Some points, one per row:
c(1.9, 1.8, 0.7, -1.0, -0.3, -0.1, 0.2, 1.2)
c(1.9, 1.9, 0.7, -1.6, -1.4, 0.1, 0.7, 0.5)
c(2.0, 1.8, 0.5, -1.7, -1.5, 0.2, 0.7, 0.6)
c(-1.1, -1.1, 0.2, 0.6, 0.0, -0.9, -1.0, -1.8)
c(-1.8, -1.6, 0.1, 0.6, 0.3, -0.8, -1.1, -0.8)
c(0.4, -0.2, -0.4, -0.8, -1.6, -1.1, -1.1, -0.8)
c(-1.0, -1.0, -0.2, 0.0, 0.6, -0.8, -1.1, -0.7)
c(-0.2, -0.1, -0.1, 0.1, -0.6, -1.1, -1.1, -0.8)
c(-1.3, -0.9, -0.1, 0.7, 0.0, -1.0, -1.0, -0.8)
c(2.6, 1.9, 0.6, -1.6, -1.4, 0.0, 0.7, 1.0)
c(0.2, -1.1, -1.3, 1.6, 0.1, 0.1, -0.4, -0.8)
c(2.6, 0.6, -2.0, -1.8, 0.1, 0.7, 0.1, 0.1)
Then 16 other points, each followed by its number:
c(0.1, -0.9, -1.9, 0.5, 0.0, 0.5, -0.3, -0.7) 0
c(-0.8, -1.0, -0.9, -0.9, 2.1, 1.0, 0.9, -0.2) 1
c(-2.0, -2.7, -0.5, 0.7, -0.2, 0.2, 2.7, 3.2) 2
c(-0.3, -0.4, 0.3, 2.3, 0.4, 0.0, -0.4, -0.7) 3
c(-0.6, -0.9, 0.3, 2.6, 0.7, 0.7, -0.3, -0.7) 4
c(-1.3, -0.4, 1.0, 1.8, 0.6, 0.0, -0.3, -0.4) 5
c(0.3, 0.0, -0.3, -0.5, -1.6, -1.1, -1.0, -0.7) 6
c(-1.2, -1.0, -0.3, 2.0, 1.7, -0.5, -0.5, 1.1) 7
c(-1.9, -1.8, -0.1, 0.3, 0.7, -0.7, -1.0, -0.8) 8
c(-1.7, -0.5, 0.4, 0.3, -0.2, -0.9, -1.0, -0.7) 9
c(-0.7, -0.3, -1.6, -0.6, 0.0, 0.6, 0.5, -0.6) 10
c(0.5, 0.1, 0.2, 0.3, -1.1, -1.1, -0.9, -0.8) 11
c(-1.5, -1.2, -0.5, 1.2, 2.2, 0.4, 0.7, -0.1) 12
c(-1.4, -1.0, -0.3, 1.7, 2.1, 0.0, 0.1, 1.1) 13
c(2.0, 1.8, 0.3, -0.7, -0.3, -1.0, -0.4, 1.1) 14
c(0.9, -0.3, 0.2, 0.0, -1.4, -1.2, -1.0, -0.7) 15
Which of these numbered points is nearest to each point below, ignoring the direction in which the first points spread most? Its number follows each.
c(2.5, 1.0, -1.3, -1.6, -0.5, 0.7, 0.0, 0.2) > 0
c(-0.4, -1.2, -0.5, 2.6, 2.5, 0.4, 0.5, 0.8) > 13
c(-0.3, -1.4, -0.4, 0.8, 2.3, 0.4, 0.6, -0.7) > 12
c(-1.0, -0.3, 0.7, 0.0, -0.3, -0.9, -1.0, -0.8) > 9
c(-1.0, -1.0, -0.1, 2.1, 0.8, -0.8, 0.2, 1.1) > 7
c(-0.5, -1.0, -1.4, 0.6, 2.7, 2.1, 0.5, 0.9) > 12
c(0.6, -0.3, 0.0, -1.2, -1.7, -1.1, -1.0, -0.7) > 6
c(2.5, 1.2, -1.3, -1.7, 0.1, 0.8, 0.0, 0.1) > 0
c(2.4, 1.2, -1.4, -1.8, 0.2, 0.6, 0.1, 0.2) > 0
c(-0.8, -0.9, -0.1, 1.4, -1.0, -0.1, 0.8, -0.3) > 3
c(-1.8, -1.8, -0.2, 0.1, 0.6, -0.3, -1.0, -0.7) > 8
c(0.3, -0.9, -0.1, -0.9, 0.3, 0.3, -1.0, -0.7) > 8
c(-2.0, -2.6, 0.0, 0.5, -0.2, 1.1, 2.9, 2.6) > 2
c(0.0, 0.0, 0.2, 0.0, -0.4, -1.1, -1.0, -0.7) > 11
c(0.8, -0.9, -0.1, 0.3, -1.5, -1.1, -1.0, -0.7) > 15
c(-0.9, -1.0, 0.1, 1.9, 0.4, 0.4, -1.0, -0.8) > 3
c(-2.0, -2.5, -0.7, 0.3, 0.4, -0.1, 2.4, 3.3) > 2
